Q:
[[124 112 124 126 139]
 [128 146 105 122 124]
 [126 119 126 129 127]]
A: 126

Q:
[[147 144 145 115]
 [121 109 125 136]
 [150 111 148 120]]
A: 150

Q:
[[117 123 123 115]
 [110 100 149 138]
 [136 124 144 151]]
A: 136

Q:
[[106 115 119 124 112]
 [143 113 113 104 108]
 [107 113 115 125 133]]
A: 107

Q:
[[114 151 116 131 144 116]
 [124 146 128 127 138 125]
 [120 126 124 133 142 123]]
A: 120

Q:
[[109 156 120 112 116 131 130]
 [106 157 117 110 124 131 127]
 [104 123 108 146 110 156 155]]
A: 104
---
[[113 139 127 138]
 [151 118 118 119]
 [102 120 133 120]]
113

[[110 108 103 109 145 133 135]
 [137 134 133 137 106 117 119]
 [108 107 101 107 143 136 136]]
110

[[117 142 141 106 138]
 [125 139 140 117 142]
 [119 139 135 111 127]]
117

[[120 114 151 107]
 [119 125 109 121]
 [121 112 151 109]]
120

[[145 147 114 143 111 149 133]
 [114 129 135 109 120 118 127]
 [114 125 145 112 129 115 137]]
145

[[129 134 130 127 127 127 150]
 [126 131 130 127 126 126 109]
 [121 119 128 124 126 128 149]]
129

[[150 131 107 125 128 121 110]
 [109 134 122 157 117 127 142]
 [136 144 134 111 133 152 116]]
150

[[123 108 106 136 109 130]
 [130 144 144 127 141 125]
 [114 117 122 108 118 109]]
123
---
145,116,103,139,106 ==> 103

126,142,118,132,135,129,130
135,125,125,143,126,118,143
145,106,133,115,135,119,125
==> 143

129,129,131,102,128 ==> 131

110,103,106,100,121,121,111 ==> 100

129,129,131,102,127,129,127
128,126,129,134,124,123,127
128,130,130,104,129,131,128
==> 134

101,129,144,109,135 ==> 144

119,135,125,153,132
134,120,110,140,121
129,119,123,154,127
==> 110

134,130,99,134,138 ==> 99

155,130,128,128,127 ==> 128
---
[107 109 139 131 146 105 119]
119, 107

[[117 116 120 139 123 154]
 [144 150 142 123 133 124]
 [125 142 140 149 133 137]]
154, 125

[100 125 130 126 126 127 113]
113, 100

[[151 103 102 102 101 101]
 [105 101 122 102 117 102]
 [105 103 101 104 109 100]]
101, 105

[[138 128 149 107]
 [123 118 128 102]
 [119 130 121 110]]
107, 119

[129 137 124 106 114 111]
111, 129
---
[147 135 151 141 139 146] 135
[ 98 111 122 136 133 122] 111
[104 140 129 131 140 129] 140
[151 134 124 136 132 105] 134
[118 114 149 120 133 130] 114
[121 149 124 139 144 127] 149
[104 143 135 120 152 144] 143
---
[[130, 133, 115, 130, 139, 140, 121], [123, 142, 125, 133, 133, 120, 122], [150, 123, 132, 125, 113, 117, 142]] result: 130
[[139, 145, 112, 117, 157], [110, 117, 155, 134, 105], [120, 116, 145, 130, 120]] result: 139
[[116, 118, 126, 124, 146, 125], [128, 110, 106, 133, 151, 145], [123, 119, 125, 128, 140, 131]] result: 116
[[153, 138, 135, 128], [149, 143, 134, 138], [152, 137, 133, 124]] result: 153
[[129, 150, 130, 135, 112], [126, 134, 130, 127, 141], [116, 130, 137, 119, 133]] result: 129
[[103, 152, 143, 104], [122, 134, 128, 123], [141, 114, 149, 140]] result: 103
---
array([[136, 138, 142, 144, 139, 135, 137, 138, 133, 131, 123],
       [123, 121, 123, 124, 122, 123, 127, 125, 128, 127, 125],
       [121, 121, 118, 120, 123, 124, 122, 124, 128, 127, 132],
       [119, 151, 150, 151, 150, 146, 143, 140, 132, 128, 126],
       [138, 143, 139, 129, 125, 128, 127, 122, 119, 119, 125]])
123

array([[ 98, 141, 129, 139, 131, 130, 119, 122, 120, 135, 135, 113, 108,
        141, 130],
       [119, 112, 122, 106, 123, 125, 126, 127, 144, 128, 136, 142, 130,
        120, 137],
       [121, 111, 124, 116, 128, 121, 120, 137, 145, 122, 139, 141, 121,
        115, 137],
       [148, 107, 128, 129, 137, 121, 130, 122, 132, 140, 121, 110, 123,
        125, 142],
       [111, 130, 126, 125, 139, 138, 117, 142, 124, 120, 140, 126, 136,
        137, 138],
       [124, 115, 142, 132, 113, 115, 136, 115, 146, 103, 119, 132, 133,
        115, 133],
       [126, 138, 136, 128, 125, 113, 119, 116, 110, 120, 136, 104, 113,
        133, 111],
       [130, 102, 110, 122, 134, 127, 143, 122, 137, 110, 127, 135, 136,
        124, 123],
       [117, 119, 125, 120, 129, 124, 126, 137, 138, 140, 140, 120, 144,
        117, 144],
       [153, 117, 115, 139, 137, 123, 140, 133, 131, 133, 118, 128, 103,
        133, 121],
       [118, 123, 128, 114, 138, 120, 115, 128, 131, 142, 134, 131,  99,
        130, 146]])
119

array([[127, 119, 115, 130, 125, 145, 135, 130, 141, 137, 137],
       [127, 132, 119, 133, 135, 116, 136, 133, 137, 123, 117],
       [123, 123, 118, 139, 133, 139, 139, 139, 129, 124, 140],
       [130, 125, 122, 127, 126, 135, 129, 127, 132, 131, 133],
       [140, 132, 116, 122, 125, 131, 130, 122, 132, 126, 136],
       [123, 121, 107, 138, 135, 138, 133, 138, 136, 123, 136]])
127

array([[132, 133, 129, 125, 123, 130, 119, 132, 132, 147, 139, 101],
       [134, 131, 122, 123, 124, 121, 138, 122, 126, 106, 134, 147],
       [139, 129, 126, 120, 128, 138, 119, 133, 131, 107, 121, 146],
       [144, 136, 128, 117, 120, 140, 117, 134, 132, 133, 140, 116],
       [130, 133, 128, 124, 125, 130, 134, 123, 123, 106, 123, 151],
       [121, 122, 134, 134, 136, 133, 120, 138, 133, 148, 121, 111],
       [120, 136, 140, 124, 123, 145, 130, 136, 128, 141, 133, 113]])
134

array([[107, 106, 107, 143, 126, 143, 107, 141, 106, 107, 107],
       [117, 116, 114, 155, 125, 155, 117, 156, 113, 114, 116],
       [114, 114, 113, 135, 125, 134, 114, 133, 114, 112, 114],
       [105, 104, 104, 147, 126, 147, 105, 146, 103, 103, 104],
       [149, 149, 149, 115, 121, 115, 150, 116, 148, 149, 149],
       [114, 114, 112, 152, 124, 153, 115, 154, 111, 112, 114],
       [128, 128, 129, 118, 127, 118, 128, 117, 129, 130, 128],
       [115, 114, 115, 136, 133, 137, 115, 135, 115, 116, 114],
       [115, 114, 115, 132, 127, 132, 115, 129, 115, 115, 114]])
117
